[[ 0.50  2.29 -4.87  6.85 -2.48  5.87 -3.62 -1.89]
 [ 1.36  0.64 -2.17 -0.61  6.13  0.03 -3.79 -0.61]
 [-2.76 -3.01 -1.49  4.17  4.68  3.54 -1.16 -0.72]
 [-3.06 -3.72  4.78 -1.30 -1.45 -0.61  2.97  2.33]
 [ 4.32  4.41 -0.23 -4.51  3.37 -3.79  3.31 -0.72]]
->
[[ 4.32  4.41 -0.23 -4.51  3.37 -3.79  3.31 -0.72]
 [ 0.50  2.29 -4.87  6.85 -2.48  5.87 -3.62 -1.89]
 [ 1.36  0.64 -2.17 -0.61  6.13  0.03 -3.79 -0.61]
 [-2.76 -3.01 -1.49  4.17  4.68  3.54 -1.16 -0.72]
 [-3.06 -3.72  4.78 -1.30 -1.45 -0.61  2.97  2.33]]

[[-0.89 -4.78  5.25  0.46  6.02 -2.20 -5.19 -4.81 -4.87 -5.38  0.56 -3.55
   2.48]
 [ 0.56  3.49  1.43 -2.64  2.55  0.32  2.39  2.87  4.14  3.09 -3.09 -0.40
  -2.68]
 [ 1.23 -2.24  0.87 -0.50  0.43  0.83 -2.23 -2.93 -2.33 -2.55  2.05 -1.62
   1.85]
 [ 3.15  1.42  0.07 -2.41  0.09  2.86  0.95  0.13  1.86  0.71 -0.22 -0.86
  -0.82]
 [-1.73  0.60  0.15 -2.35 -1.86 -0.42  0.32 -0.53  1.59  1.55  4.32 -2.14
   3.54]
 [-3.34 -2.38  0.15  4.16  0.91 -3.59 -1.64 -0.31 -3.27 -1.90 -1.47  1.79
  -0.21]]
->
[[ 0.56  3.49  1.43 -2.64  2.55  0.32  2.39  2.87  4.14  3.09 -3.09 -0.40
  -2.68]
 [ 3.15  1.42  0.07 -2.41  0.09  2.86  0.95  0.13  1.86  0.71 -0.22 -0.86
  -0.82]
 [-1.73  0.60  0.15 -2.35 -1.86 -0.42  0.32 -0.53  1.59  1.55  4.32 -2.14
   3.54]
 [ 1.23 -2.24  0.87 -0.50  0.43  0.83 -2.23 -2.93 -2.33 -2.55  2.05 -1.62
   1.85]
 [-3.34 -2.38  0.15  4.16  0.91 -3.59 -1.64 -0.31 -3.27 -1.90 -1.47  1.79
  -0.21]
 [-0.89 -4.78  5.25  0.46  6.02 -2.20 -5.19 -4.81 -4.87 -5.38  0.56 -3.55
   2.48]]

[[ 2.41 -0.97 -0.80  0.57  3.54 -1.10 -2.25  3.10  2.44 -1.15  1.02 -2.47
  -0.19 -1.16 -2.26]
 [-2.85  5.15  4.67 -0.81 -2.73  6.13 -0.83 -2.59  0.67 -1.00  1.00 -1.73
   0.67 -1.45 -0.02]]
->
[[-2.85  5.15  4.67 -0.81 -2.73  6.13 -0.83 -2.59  0.67 -1.00  1.00 -1.73
   0.67 -1.45 -0.02]
 [ 2.41 -0.97 -0.80  0.57  3.54 -1.10 -2.25  3.10  2.44 -1.15  1.02 -2.47
  -0.19 -1.16 -2.26]]

[[-5.69 -0.14  0.07 -2.26  0.21  1.46  1.52 -3.85 -5.86  3.73 -4.64 -2.07]
 [-2.73 -4.71  3.02 -1.85  3.33 -1.70  1.59 -2.19 -2.00  2.10 -1.48 -3.70]
 [ 4.93 -4.91 -0.73  2.17  1.26  2.44  1.10  2.25  4.70 -3.56  4.75 -1.94]
 [ 2.36  3.51 -4.00  0.44 -2.57 -3.56 -3.10  1.82  4.90  3.37  3.80  1.02]
 [ 2.28  4.91 -0.67  1.57 -1.25 -2.68 -2.65  2.14  0.94 -2.22  1.26  5.21]
 [ 0.83 -0.37  4.97 -1.65  4.89 -7.36 -1.82 -0.87  4.73  2.75  3.17 -2.30]]
->
[[ 2.28  4.91 -0.67  1.57 -1.25 -2.68 -2.65  2.14  0.94 -2.22  1.26  5.21]
 [ 2.36  3.51 -4.00  0.44 -2.57 -3.56 -3.10  1.82  4.90  3.37  3.80  1.02]
 [-5.69 -0.14  0.07 -2.26  0.21  1.46  1.52 -3.85 -5.86  3.73 -4.64 -2.07]
 [ 0.83 -0.37  4.97 -1.65  4.89 -7.36 -1.82 -0.87  4.73  2.75  3.17 -2.30]
 [-2.73 -4.71  3.02 -1.85  3.33 -1.70  1.59 -2.19 -2.00  2.10 -1.48 -3.70]
 [ 4.93 -4.91 -0.73  2.17  1.26  2.44  1.10  2.25  4.70 -3.56  4.75 -1.94]]

[[-0.54  1.06  5.95  2.65  0.51 -0.17 -0.44  3.75  2.45 -0.93  3.48  1.58
   3.19  0.93  0.72 -0.01]
 [-0.40 -0.15 -1.49  0.24 -5.15 -0.29 -0.79 -2.56 -1.79 -0.88 -3.05 -0.31
  -3.07 -2.84 -2.70 -4.74]
 [ 3.60  0.69 -1.27 -0.62  0.04 -1.39  3.94 -4.83 -5.07  5.06 -0.38 -1.17
  -2.58 -1.11 -0.92  2.58]
 [-2.12 -1.02  1.06  0.09 -0.77 -2.30 -0.23 -3.38 -0.06  0.79 -0.61  4.26
  -2.97 -0.84 -0.98  2.68]]
->
[[-0.54  1.06  5.95  2.65  0.51 -0.17 -0.44  3.75  2.45 -0.93  3.48  1.58
   3.19  0.93  0.72 -0.01]
 [ 3.60  0.69 -1.27 -0.62  0.04 -1.39  3.94 -4.83 -5.07  5.06 -0.38 -1.17
  -2.58 -1.11 -0.92  2.58]
 [-0.40 -0.15 -1.49  0.24 -5.15 -0.29 -0.79 -2.56 -1.79 -0.88 -3.05 -0.31
  -3.07 -2.84 -2.70 -4.74]
 [-2.12 -1.02  1.06  0.09 -0.77 -2.30 -0.23 -3.38 -0.06  0.79 -0.61  4.26
  -2.97 -0.84 -0.98  2.68]]

[[-0.16  2.30  5.25  2.51]
 [-2.37 -4.74 -2.52 -5.18]
 [-0.01 -0.45 -3.77 -1.34]
 [-1.33 -0.50 -1.11  1.53]
 [ 0.27  1.83  3.02  1.88]
 [-0.02 -2.85 -1.57 -3.64]
 [ 0.14 -2.65 -6.40 -2.84]
 [-0.93 -3.18 -1.32 -4.13]
 [ 1.02  1.89 -0.38  2.96]
 [-1.99 -3.80 -1.95 -4.50]
 [-2.55 -5.01 -1.88 -4.17]]
->
[[-0.16  2.30  5.25  2.51]
 [ 1.02  1.89 -0.38  2.96]
 [ 0.27  1.83  3.02  1.88]
 [-0.01 -0.45 -3.77 -1.34]
 [-1.33 -0.50 -1.11  1.53]
 [ 0.14 -2.65 -6.40 -2.84]
 [-0.02 -2.85 -1.57 -3.64]
 [-0.93 -3.18 -1.32 -4.13]
 [-1.99 -3.80 -1.95 -4.50]
 [-2.37 -4.74 -2.52 -5.18]
 [-2.55 -5.01 -1.88 -4.17]]
